Rows swapped in pairs by one turn or mirror: which row each one swaps with
The rows were stretched afterwards, more along some directions than others.
K378: [ 19  -3  12  32 -10   0   6  10  10  24 -13 -10  17  -9   7 -12   1  -1]
K425: [  8  10  15  10   2  21 -11 -24   3  11  -6  18   8   5   8 -15  18   8]
K345: [-10  -5  -7   4  12  21  14  14 -37   6 -20  26   4  -3  -6   0  -7  -9]
K446: [ 14  -4   1  12 -10   1   4  10 -12  23 -10  -3  28   0  10 -22  12  -1]
K861: [  8  -8 -17  10   9  13  14  12 -29 -14  -6   3  19 -20 -13   1  -9 -13]
K591: [ 16  13  19  35  -9  -5  -2  -6  17  18 -12   7   1  13 -10  -8  13   7]
K214: [  7   9 -11  -5  -1   1   0   1   2  18   9   6  10   1  -1 -15  17 -10]
K731: [-11 -10   0   2  21  15  -3  -8 -20 -15 -15  20   3   0   2   7  -3 -13]
K498: [ -5   0  -4  12   2   3   0   8  -5  28 -10 -10  16  -4  -5  -7  17 -11]
K620: [  0 -25 -12  -1  -8  -7   2  -1 -14  15  -5 -10  12   0   2 -37  20  -7]
K927: [  1 -16 -12  15   5  -4  11  -7 -17  11  -9  12  28  -8   7 -24  -4  -6]
K758: [ -1   3 -21   5   2   0   4   9 -10  14  12  -1   5 -10  -6 -16  11 -14]
K915: [  3 -13 -11  22   6  -2  11 -12 -14   3  -6   2  -8 -19 -26 -14  12 -13]
K479: [ -1   2  -7  21   2 -17   7   8  -6 -15  -2  11  -9  -4 -16   0  -8  -2]
K687: [  7  -5  -2  22  -8 -10  -2   7   4  21   0 -20  26   9   9 -22  13   6]
K270: [ -4   6  -3  30  -7  12  -1  13  13  19  -9 -23   2  -1 -17   6  18  -7]
K451: [-18   4   5   8  -6  -2   3   5   4  18  -1   8 -13   9 -19   5   0  -6]
K523: [ -2 -16 -10   2   8 -15  10   4 -29  -7 -13   9   8   3   0   5  -7 -15]
K478: [  0   3  11  -3  -7  14  10   2   9  12  -6  18  -7   3 -16   5 -11  11]
K776: [ -3  -9  -1   9   8 -13  17  -2 -15 -14 -12   8   4  12 -11  -1 -10  -7]
K470: [ 13  10   0  10  -3  31  14   1   0   8  -9  27   0  -9 -12   1   2   8]
K525: [ 2 25  8 35  3 24 -1 10  3  6  2 12  6 -4 -5 12  1  0]
K193: [ 15  -7  -2  -8  -9  -5  12  18  -2   5   1   1   8  -3   1   0 -12   5]
K421: [  5  -1  -7  15  -6 -11  -2  -8   8  -1   4 -23   8   2  -7   1  18 -12]
K367: [  4  -7  11   4   3   2   3   1 -18   9  -4  25   8  10  13 -20  -3  -4]
K886: [  1 -15 -19  -1  -2 -28  14  -1 -12  -6  -1 -13  12  -6  -6 -31   8  -6]
K854: [  3  -5 -10  24   8   9   6  -2 -26  -6  -5  16   0 -18 -24   9  -7  -4]
K115: [  1  12   9  15  16  14 -12  -7   6   4  -7  13   6   4  -7  24  -6  -7]
K427: [-10 -16 -15  -2   1 -17   4   5 -17  -4   4 -23   5 -10 -11   3   3 -12]
K171: [-11   6  14  16  -2  27  -7  -3   4  25 -30  15   0   5   6 -11  19   5]
K71: [  8 -10  -1  34  12   7   6   4  -4   1 -17   1   7 -27 -15   3 -13  -8]
K593: [-10   4   6  15  15  16  -3  -6  -7   5 -15  33  -3  -7  -8  -5  -1   8]
K621: [ 14 -10  -4  -9  -4  13  -4   0  -4 -10  -4 -14  22 -10   6  13  -2  -1]
K559: [-13  -9  -6  -2  19   2   1 -21 -18 -10 -16  14  13   4  11 -12   4  -5]
K310: [  8 -25  -6  11  -6   6   8  -3 -23  18  -4 -11  15 -13 -12 -17   7 -11]
K952: [ 11  -2   2  32  -5  -8  -4   7  11  21 -13  -7   4  -8   5 -29  13   5]
K476: [  1   1   1  20   4   8  12   7  -2   8 -17  -3  -3  -8 -28   4   2  -8]
K726: [ 11   0  10  24  -3  26  -5  -1   6  23 -22   9  15   3  -1  -8  20  -6]
K963: [  0   2  -4  25  16  -7   8  14  -2  11 -15  10   8  -6   4 -10  -4  -2]
K490: [ -4 -11 -11  31  15   8  10   6 -21  -6  -6   1  13 -19  -7  -5 -11  -7]
K524: [ 21 -17   2  22  -4  15  19 -11  -5  10 -23   8  13  -8  -5 -15   0   0]
K710: [ -3   6   5  19 -12  -8   9  11  12  30   5  -2   0   4 -20  -4  -2   2]
K225: [  5  -1  -1  28  -2 -27  -1 -13  12  17   3  -5  -2  -1 -17 -28  19   0]
K574: [ 17   5 -16  -1  -3   8  16  14   4   8   2   1  15 -13   2 -13   1  -4]

K620 swaps with K270
K490 swaps with K731
K710 swaps with K214
K478 swaps with K574
K446 swaps with K591

